500 stands for zero in the data rows.
Here are some points:
462,532,448,390,465,612,626,512
483,507,705,152,330,545,628,659
430,422,790,124,536,592,659,635
412,651,403,280,457,675,637,582
477,497,348,380,456,567,660,586
438,569,529,221,424,623,581,533
461,484,638,338,448,456,742,742
447,456,641,298,526,546,588,588
565,369,851,205,461,455,636,541
525,461,645,397,487,493,539,536
344,562,791,371,562,524,409,607
469,457,511,451,422,499,581,592
414,523,672,383,575,561,559,495
446,508,506,427,407,471,535,605
452,478,604,339,512,532,581,548
436,516,303,398,459,579,702,556
431,544,598,337,463,572,692,628
471,397,717,239,510,561,577,585
406,547,204,281,413,628,832,690
Here are 10 more points, each followed by its number:
422,470,485,378,408,532,738,699 0
449,471,614,384,496,503,567,555 1
415,480,420,409,480,643,605,596 2
466,518,682,307,458,492,492,567 3
503,432,150,325,422,638,783,586 4
461,492,596,271,344,547,596,557 5
485,505,457,412,480,586,586,509 6
457,541,632,402,542,543,516,545 7
442,528,595,366,534,551,573,546 8
513,508,583,415,489,514,570,537 9
Which of these numbered points is nearest to each point below, looking only along the 2 directions in which the first points spread most? Its number follows each.
481,516,502,429,473,530,649,542 > 6
441,465,620,362,548,567,547,549 > 1
421,531,562,412,561,572,545,519 > 9
467,666,709,15,444,544,657,605 > 5
474,447,614,410,480,514,598,600 > 1
431,522,557,408,471,477,642,642 > 8
391,522,659,401,560,570,479,570 > 7
398,554,515,278,506,703,751,664 > 0
347,491,767,329,627,595,515,609 > 3
Here are 10 other points, each followed by its number:
471,458,451,445,476,560,586,540 0
469,431,596,358,514,576,571,565 1
507,467,700,278,441,447,521,560 2
539,493,748,289,523,491,695,507 3
461,434,697,338,511,504,536,600 4
435,516,599,455,374,411,503,611 5
425,509,632,363,528,536,534,583 6
504,508,535,419,478,501,600,534 7
455,443,748,284,515,532,556,584 8
443,486,589,381,561,574,522,559 9
The same question for these:
469,506,541,436,476,493,607,566 > 7
471,478,595,424,523,515,525,522 > 5
474,461,542,427,476,572,620,483 > 7
485,495,640,361,459,474,501,542 > 6
479,499,538,439,481,496,592,584 > 7
485,512,358,406,457,551,669,534 > 0
492,461,586,412,503,511,540,531 > 9
476,460,816,176,381,437,528,572 > 8
450,473,597,387,538,547,572,517 > 9
